Here are some numbered points:
"-7 -1 -10 -24 -54 -3 -3 0 14 -5 -15 2 23 -3 2 7" 0
"0 -6 -3 21 7 -7 33 -6 0 2 -58 -13 -5 2 34 8" 1
"10 7 -6 31 -46 1 -11 3 19 11 78 38 10 -3 -22 -21" 2
"11 2 9 -36 -11 19 -47 12 -17 5 78 -10 -32 -2 21 33" 3
"-5 1 -5 52 -22 2 -33 4 5 -9 -5 5 -20 11 -11 -10" 4
"-1 12 19 78 71 14 -47 7 5 -12 -16 12 -15 17 0 -19" 5
"8 -12 -4 7 21 0 71 -10 5 9 -113 -27 -48 9 47 13" 6
"2 8 12 32 40 -6 -5 8 -38 -7 28 -9 37 -6 -32 -5" 7
"-2 6 -6 37 6 -5 -2 -1 -15 -3 -20 12 -1 -4 -10 10" 8
"-6 6 2 14 45 -5 -1 -15 -41 -7 -25 23 28 1 -18 4" 9
New points follow, each followed by the number of its nearest point above.
"15 2 14 16 9 19 -70 19 -29 -1 90 -17 -40 -2 6 23" 3
"-4 -7 -9 -83 -92 0 -30 -10 72 -3 3 12 27 -11 29 -8" 0
"-13 1 -11 11 -15 -7 23 7 0 -6 10 -4 -5 4 -4 -15" 8
"-16 -5 -1 -63 -36 1 0 -18 39 -12 -60 -1 20 3 13 19" 0
"-5 0 7 8 15 6 18 -7 -2 -7 -15 16 14 11 -1 15" 8
"27 0 -11 18 2 -13 -1 1 52 33 98 73 -11 -13 -31 -45" 2
"-9 -12 -3 -53 -27 9 -16 -13 23 5 -51 -40 -3 -7 24 27" 0
"6 -14 -6 29 18 -11 41 -12 11 11 -116 -25 -53 8 47 24" 6
"-15 -2 -7 -95 -87 1 -16 6 33 -10 -27 -15 39 -9 13 -3" 0
"11 7 0 63 -68 1 -13 3 24 15 69 33 9 -3 -44 -18" 2
"-6 -5 6 -44 -45 -7 0 -6 17 -15 -14 1 22 0 31 8" 0
"-8 -4 -4 -25 34 -9 60 3 -10 -1 -24 -13 -3 20 23 -29" 1
"27 9 16 3 80 43 -95 27 -7 9 114 -76 -94 -6 -99 57" 3
"-11 -8 0 -93 -60 -7 -20 -7 49 0 2 5 40 -4 -10 -7" 0
"6 -8 -10 -28 -48 -4 -31 0 80 8 13 1 9 -20 31 -14" 0
"23 -3 -15 -29 -69 -12 43 7 37 12 17 53 17 -12 17 -24" 0
"9 6 1 -15 5 9 -44 8 5 -3 52 -9 -20 -7 7 24" 3
